Each row is where one point has got to under a steady rotation. How many ticks took it there?
The counts run from 0 to 289.
[ 1.77 -1.60 -2.25 -1.09 -0.04  1.11  0.47  0.64  1.48  0.69  2.45  4.79
 -2.46 -1.98 -0.87  0.28 -1.25  0.23  0.64  0.77  0.97 -1.45  0.40  2.03
  1.73  0.24  1.05 -1.29 -2.19  1.00 -0.02 -0.93  0.51  0.19  0.91 -1.21
 -0.96  1.88  2.37 -1.28 -1.20  0.50  0.03 -0.53 -0.43  1.71 -2.01  2.13
 -0.76 -2.04 -1.52 -0.24  0.61  1.59  1.70  1.96  0.33]  65
[-0.30 -0.87 -0.27 -1.43 -0.86  2.84  1.53 -0.82  0.89  0.85  1.80  4.15
 -0.52 -2.08 -0.95 -1.50  1.62 -0.86 -0.36  1.02 -0.57 -0.98 -1.01  3.56
  1.79 -0.13  2.47 -0.94 -1.69  0.09  0.15  0.39  0.30  1.67  0.40 -0.56
 -0.67  2.69  1.38  0.28 -0.45  0.03 -1.07 -0.47 -0.44  2.22  0.33  0.51
 -1.67 -2.48 -3.32 -0.87  1.12  1.95  0.74  0.04 -0.17]  134
[ 1.17 -0.48 -1.85 -0.66 -0.15  1.73  0.39 -0.56  1.33  0.48  1.23  4.29
 -0.35 -1.92 -0.84  1.34  0.34  0.29  0.23  0.20  0.35 -0.52 -0.80  3.69
  0.78  0.53  1.28 -1.02 -0.30  1.56 -0.23 -0.53  0.10  0.89  0.52 -1.26
 -0.60  2.99  1.61 -1.24 -1.96  1.52 -1.91 -0.93  1.58  1.71 -0.25  1.98
 -2.02 -2.54 -3.44  0.11  0.71  1.52 -0.03  1.27  0.63]  15
[ 1.08 -1.57 -1.13  0.33  0.71  1.49  1.01 -0.35  1.48  1.64  1.96  3.03
 -1.67 -1.06 -0.23  0.48 -0.43 -0.16  0.52  1.54  0.06 -1.63 -1.10  2.76
  2.72  1.58  2.76 -1.64 -2.57  1.06 -0.51 -1.34  0.27  0.48 -0.06 -1.37
 -1.28  1.46  2.87 -1.94 -1.04  0.40 -1.06 -0.04  0.36  2.10 -1.20  1.24
 -0.94 -2.72 -3.03 -0.74  1.27  1.65  0.38  0.44  0.81]  93
[ 0.52 -1.63 -1.06 -2.05  0.54  0.87  0.45  1.45 -0.63  0.90  2.85  2.66
 -1.43 -0.23 -2.07 -0.25 -1.15  0.13 -0.78  2.60 -0.03 -1.65 -0.42  4.08
  1.64 -1.98  1.87 -1.05 -2.80  0.97 -1.10 -0.35  0.25 -0.11  0.99 -0.97
  0.12  1.31  2.82 -1.01 -1.33  0.74  0.21 -0.95 -0.24  1.07 -0.05  0.26
 -0.19 -0.87 -2.88 -0.07  0.37  2.71  1.77  1.03 -0.76]  78
[ 1.95 -0.25 -1.31 -1.02 -1.12  0.70  0.20  0.44 -1.10 -0.80  2.35  3.10
 -0.32 -1.42 -1.56  0.27 -1.38  0.09 -0.38 -0.07  0.87 -0.79 -1.90  2.48
  0.17  0.86  1.28 -0.48 -0.83  0.40  0.88 -2.34 -0.40 -1.37  1.32 -1.27
 -1.20  1.04  2.04 -0.38 -3.73  0.65 -0.49  0.19  0.14  3.45 -0.31  1.50
 -0.45 -0.80 -2.97  1.20  2.35  1.00  1.68  2.91  0.23]  141
[ 1.16 -1.55 -0.75 -1.48 -0.23  1.43  1.37 -0.67  1.76  0.54  1.62  4.61
 -1.52 -2.29 -1.53  0.43  0.64  0.09  1.16  0.91  1.01 -0.32  0.11  3.77
  1.66 -0.51  1.35 -1.47 -1.21  0.86 -0.44 -0.22 -0.31  1.24  0.85 -0.93
 -0.70  2.42  2.01 -0.84 -0.54  0.73 -0.91 -0.82  0.70  2.06 -0.54  1.90
 -2.03 -2.11 -2.91 -0.99 -0.13  2.40  0.25  0.68  0.05]  213
[ 0.03 -0.95 -1.88 -0.38  0.32  2.40 -0.23 -0.01  0.86  0.94  1.60  4.34
 -0.87 -0.69 -0.50  0.12 -0.08  0.63  1.13  0.25  0.16 -1.41 -0.34  2.93
  1.72  0.65  1.52 -1.61 -0.72  2.06  0.75 -1.41  0.75  1.51  0.93 -1.90
 -0.68  1.33  2.00 -1.54 -1.86  0.99 -1.84 -1.10  1.23  2.25 -0.66  1.96
 -1.75 -1.40 -4.16 -0.43  1.88  1.98  0.46  0.65  1.07]  267
[ 0.22 -1.71 -1.33 -0.77  1.50  1.47  0.85  0.72  0.09  0.68  2.34  2.06
 -0.48 -0.85 -1.39  1.59  0.30 -0.19 -1.82  2.34 -0.81 -2.68 -1.16  4.27
  1.53 -0.58  2.57 -0.13 -2.88  1.00 -1.30  0.00  0.87  0.00  0.18 -0.61
  0.01  2.75  2.50 -1.39 -1.10  0.93 -0.52 -0.62  0.79  0.83 -0.73 -0.37
 -0.50 -2.54 -2.38 -0.11 -0.53  1.77  1.68  1.48 -1.08]  26
[-1.09 -1.04 -0.83 -1.85 -0.31  2.10  0.88 -1.43 -0.73  0.32  1.48  1.38
 -0.12 -1.13 -1.30 -0.62  1.37  0.38 -1.37  2.05 -1.95 -1.15 -1.59  4.26
  2.21 -0.34  2.64 -0.88 -2.15 -0.04  0.74  0.11  0.37  1.54  0.94  0.00
 -0.51  2.49  0.91 -0.29 -1.34  0.87 -2.65  0.03  0.36  1.64  0.48 -0.13
 -1.22 -1.33 -3.58 -0.34  2.70  1.72  1.50 -0.08  0.43]  282
[ 0.79 -1.59 -1.60 -1.56 -0.33  1.50  1.33 -0.68  1.51  0.71  1.96  4.62
 -1.63 -3.11 -1.18  0.25  0.20 -0.30 -0.99  1.04 -0.15 -0.98 -0.45  2.73
  1.53 -0.11  1.68 -0.48 -1.71  0.16 -0.55  0.31  0.19  1.42  0.90 -0.30
 -0.26  4.03  1.52 -0.21 -0.49  0.99 -0.88 -0.45 -0.05  0.73 -0.61  1.21
 -1.68 -3.26 -1.99 -0.53  0.65  1.14  1.07  1.69 -0.51]  186
[ 1.09 -1.52 -0.74  0.10  0.89  1.54  1.25 -0.78  1.60  1.10  1.75  3.35
 -1.02 -1.20 -0.80  1.41  0.63  0.49  1.46  1.44  0.74 -1.20 -0.72  3.27
  2.18  1.21  2.39 -1.69 -2.06  1.19 -0.64 -0.66 -0.20  0.64  0.24 -1.15
 -1.24  1.25  2.40 -1.49 -1.02  0.34 -0.57 -0.51  1.35  2.08 -1.17  1.78
 -1.42 -2.55 -3.09 -1.08 -0.15  2.26  0.20  0.52  0.60]  67
[ 0.42 -1.88 -1.24 -0.50  0.59  1.55  1.27 -1.62  1.33  1.08  1.52  3.26
 -1.45 -1.68 -0.37  1.08  0.33  0.36  0.90  1.53 -0.13 -1.39 -0.70  2.90
  2.41  0.99  2.16 -1.72 -1.98  0.96  0.37 -0.55  0.22  1.20  0.74 -0.81
 -0.95  1.43  2.20 -0.98 -0.68  0.90 -1.83 -0.32  0.96  1.84 -0.77  1.50
 -2.01 -2.29 -3.10 -0.87  1.49  1.58  0.20  1.01 -0.03]  240
[ 1.40 -1.61 -1.15 -1.72 -0.38  1.45  0.93  0.28  1.39  0.74  2.32  5.11
 -2.19 -2.09 -1.41 -0.67 -0.35 -0.09  0.92  0.82  1.25 -1.13  0.29  2.54
  1.78 -0.63  1.52 -1.58 -2.08  0.51 -0.03 -0.61  0.30  0.76  0.93 -1.29
 -0.61  1.60  2.09 -0.71 -1.15  0.18  0.23 -0.86 -0.49  2.24 -0.98  1.67
 -1.58 -1.67 -2.03 -0.70  0.31  2.60  1.29  0.93 -0.01]  238
[ 1.15 -2.41  0.01 -2.46 -0.05  0.21  1.76 -0.73 -1.16 -0.30  2.16  2.74
 -1.23 -1.62 -1.97  0.27 -0.24 -0.05  0.30  2.21  0.45 -1.34 -1.07  3.46
  1.85 -1.42  2.14 -0.39 -2.88 -0.76  1.08 -1.34 -0.51 -0.71  2.15 -0.52
 -1.18  0.25  2.16  0.29 -1.54 -0.37  0.40  0.05 -0.37  2.88 -0.48  0.57
 -0.85 -0.91 -1.88 -0.40  1.36  2.09  1.92  2.50 -1.28]  235
[ 1.68 -1.36 -1.63 -0.59  0.29  0.54  0.33  0.01 -0.61 -0.86  2.03  1.50
 -0.42 -1.63 -1.56  2.01 -0.36  0.79 -0.39  1.03  0.74 -1.58 -1.83  2.77
  0.55  0.90  1.73 -0.10 -2.47  0.30  0.97 -1.73 -0.01 -1.71  1.01 -0.39
 -1.76  1.60  1.80 -1.34 -3.42  0.57 -0.43  0.17  1.34  2.38 -2.11  1.31
  0.38 -1.61 -1.42  0.51  1.15  0.70  2.40  3.17  0.55]  194
[-0.11 -0.91 -0.66 -1.44 -0.17  1.98 -0.21  1.00 -1.68 -0.65  2.55  0.22
  0.23  0.18 -3.05 -0.44  0.65  0.45 -0.21  1.48  0.20 -1.00 -1.18  3.71
  1.05 -0.41  2.34 -0.96 -2.67  0.23  1.41 -0.91  0.39 -1.29  0.52 -0.54
 -1.21  0.19  1.21 -1.17 -3.56 -0.17 -0.10 -0.32  0.52  2.89 -1.03  0.20
  0.82  0.36 -2.81  0.40  1.91  2.30  2.80  0.75  1.11]  100
[ 1.70 -0.37 -2.17 -1.44 -0.11  1.20 -0.16  2.06 -0.39  0.06  3.08  2.03
 -0.98 -1.48 -2.70  0.54 -0.59  0.33 -1.55  1.12  0.77 -1.70 -0.65  2.85
  0.27 -0.18  1.48  0.08 -2.85  0.46 -0.65 -0.91  0.59 -1.80  0.12 -0.43
 -0.93  2.77  2.10 -1.42 -3.14  0.62  0.83 -0.46  0.00  1.13 -2.10  1.08
  1.13 -1.68 -1.58  1.12  0.24  1.37  2.80  2.20  0.35]  23
[ 1.77 -1.81 -0.85 -1.34  0.10  0.97  1.31  0.43 -0.36 -0.78  2.10  4.40
 -0.76 -2.31 -1.48  0.97 -0.22 -0.11  0.34  0.77  1.08 -1.27 -0.83  3.21
  0.54 -0.87  1.42 -0.57 -1.74  0.45  1.27 -1.28 -0.43 -0.65  1.75 -1.54
 -0.85  1.12  2.34  0.04 -1.72  0.37  0.73 -0.91  0.51  3.00 -0.73  0.93
 -1.19 -1.48 -1.57 -0.40  0.03  2.28  1.54  3.30 -1.49]  37
[ 1.07 -1.10 -1.01 -0.36  0.39  1.43  0.96 -0.20  1.70  0.57  1.55  4.13
 -0.76 -1.52 -1.21  1.34  0.66  0.21  1.19  0.88  0.89 -0.57 -0.44  3.89
  1.17  0.68  1.49 -1.27 -1.03  1.60 -0.41 -0.64 -0.22  0.61  0.34 -1.13
 -0.69  2.32  1.99 -1.50 -1.40  0.81 -1.07 -1.26  1.80  2.13 -0.69  2.03
 -2.31 -2.46 -3.61 -0.49 -0.41  2.15 -0.11  1.08  0.50]  41
[ 1.60 -0.79 -0.84 -1.27  0.38  0.69  0.01  1.68 -0.39  1.42  3.43  2.08
 -1.73  0.28 -2.03 -0.28 -2.01 -0.03 -0.84  2.19  0.30 -1.69 -0.81  3.50
  1.66 -0.88  1.98 -0.97 -2.77  1.30 -1.80 -0.99  0.33 -0.85  0.38 -0.98
 -0.54  0.92  3.08 -1.99 -1.99  0.25  0.38 -0.67 -0.35  1.25 -0.45  0.65
  0.16 -1.36 -3.29  0.11  0.36  2.53  1.47  0.56  0.38]  250
[ 2.21 -1.79 -0.84 -2.69 -0.74 -0.09  1.03 -0.03 -0.58 -0.52  2.47  3.32
 -1.33 -2.40 -2.04  0.51 -1.23 -0.09 -0.05  0.84  1.08 -0.84 -1.18  3.27
  0.50 -1.29  1.06 -0.19 -1.54  0.00  0.31 -1.36 -0.72 -0.92  2.22 -0.55
 -0.86  1.31  2.09 -0.02 -2.25  1.17  0.00 -0.36  0.08  2.52 -0.15  1.47
 -1.22 -1.23 -1.74  0.48  0.70  1.78  1.76  3.00 -0.87]  36
[ 1.66 -1.59 -1.39 -0.71  1.17  0.30  0.20  1.23  0.49  1.27  2.85  2.05
 -1.60 -0.37 -1.48  1.20 -1.45  0.45 -0.91  2.34  0.25 -2.29 -1.24  3.60
  1.77 -0.36  2.19 -0.67 -3.04  1.02 -1.71 -1.10  0.14 -0.92  0.12 -0.83
 -0.56  1.63  2.91 -2.13 -1.45  0.72 -0.05 -0.37  0.18  0.46 -0.99  0.82
 -0.13 -2.03 -2.64  0.08 -0.01  2.03  1.40  1.10  0.31]  224
[-0.36 -0.79 -1.67 -1.67 -0.57  2.11  0.58 -1.66 -0.14  0.01  1.26  3.21
 -0.39 -1.56 -0.87 -0.38  0.47  0.34 -0.84  0.76 -1.07 -0.80 -1.37  3.57
  1.44  0.19  1.43 -1.00 -0.61  0.49  1.21 -0.47  0.13  1.55  1.32 -0.65
 -0.56  2.79  1.27 -0.07 -2.04  1.71 -3.03 -0.31  0.78  2.00  0.45  1.21
 -2.08 -1.49 -3.59  0.11  3.06  0.84  0.93  0.98  0.26]  136
[ 0.55 -1.13  0.02 -1.56 -0.17  1.24  1.01  1.26 -0.88  0.92  2.78  2.88
 -1.09 -0.33 -2.05 -1.09 -0.47 -0.36 -1.08  1.93 -0.19 -1.83 -0.74  3.92
  1.75 -1.79  2.62 -0.77 -2.60  0.45 -0.38 -0.84 -0.03 -0.30  0.98 -1.10
  0.04  0.73  2.68 -0.21 -1.32 -0.07  0.48 -0.82 -0.86  2.29  0.55 -0.26
 -0.27 -0.91 -3.07 -0.15  0.44  3.04  1.60  0.73 -1.07]  104
[ 1.60 -1.70 -1.10 -3.55 -1.28  0.19  0.80 -0.66 -0.78 -0.22  2.55  1.29
 -1.42 -2.63 -2.53 -0.11 -0.19  0.33 -1.36  1.64  0.13 -0.55 -1.13  3.45
  1.18 -1.39  1.40  0.18 -3.02 -1.38  0.08  0.13 -0.48 -0.66  1.32  0.84
 -1.05  2.58  1.07 -0.46 -2.31  0.84 -0.41  0.35 -0.61  1.35 -1.18  0.48
 -0.11 -0.99 -0.95  0.27  1.52  1.44  3.18  1.88 -0.11]  207
[-0.25 -0.89 -1.43 -3.05 -0.10  1.61 -0.06 -0.19 -1.07 -0.87  1.80  0.63
  0.15 -0.78 -3.26  0.28  1.28  1.03 -0.85  1.79 -0.39 -0.44 -0.71  4.88
  0.45 -1.28  0.78 -0.62 -1.36  0.56  0.44  0.51  0.01  0.09  1.16  0.16
 -0.40  2.37  0.40 -1.16 -2.97  1.58 -1.57 -1.01  1.75  1.16 -0.50  0.78
 -0.90 -0.46 -3.20  0.57  1.05  2.45  2.38  0.79  0.68]  204
[-0.67 -1.38 -1.34 -0.73  0.96  2.65  0.91  0.35  1.02  0.91  2.05  1.64
 -1.18 -1.26 -1.76  0.22  2.18  0.41 -0.46  2.36 -0.80 -1.60 -0.09  3.49
  2.44  0.01  2.44 -0.95 -3.24  0.66 -0.68  1.24  1.11  1.07 -0.44 -0.13
 -0.56  2.69  1.07 -1.52 -0.98  0.22 -0.55 -0.95  0.70  0.74 -1.87  0.37
 -0.08 -2.22 -2.54 -0.69  0.43  2.08  1.76 -0.36  0.68]  227
[ 0.34 -0.26 -1.22 -1.36 -0.43  1.43 -0.41 -0.52 -0.28  0.72  2.29 -0.45
 -0.68 -0.51 -2.33  0.01  0.27  1.11 -0.67  1.20 -0.63 -0.26 -1.59  3.42
  1.69  0.92  1.87 -1.06 -2.31  0.32 -0.13 -0.77  0.23 -0.28 -0.05  0.38
 -1.43  1.89  1.01 -2.26 -3.37  1.15 -2.17  0.55  0.81  1.42 -1.16  1.55
  0.24 -1.14 -3.41  0.39  3.01  1.26  1.69 -0.30  2.49]  98
[-0.70 -1.30  0.01 -1.62 -0.73  2.49  1.44 -1.59  0.17  0.17  1.46  2.81
 -0.18 -1.63 -1.27 -0.86  1.74 -0.05  0.35  1.59 -0.72 -0.62 -0.85  4.08
  2.17 -0.27  2.37 -1.30 -1.64  0.05  0.97  0.11  0.07  1.62  0.95 -0.26
 -0.97  1.69  0.99  0.26 -1.05  0.37 -2.19 -0.21  0.33  2.43  0.42  0.55
 -1.99 -1.41 -3.85 -0.81  2.28  2.12  0.83 -0.17  0.30]  109
[ 1.03 -1.37 -1.10 -3.88 -1.68  0.57  0.32 -0.45 -0.76 -0.05  2.61  1.83
 -1.75 -1.91 -2.90 -0.97 -0.25  0.64 -0.58  1.57  0.40 -0.11 -0.30  3.22
  1.19 -1.40  0.93 -0.40 -2.28 -1.31  0.54 -0.15 -0.14 -0.27  1.54  0.26
 -0.90  1.68  0.75 -0.39 -2.59  0.61 -0.61  0.06 -0.57  1.89 -1.05  1.37
 -0.13 -0.34 -1.61  0.16  2.34  1.64  2.77  1.42  0.68]  233
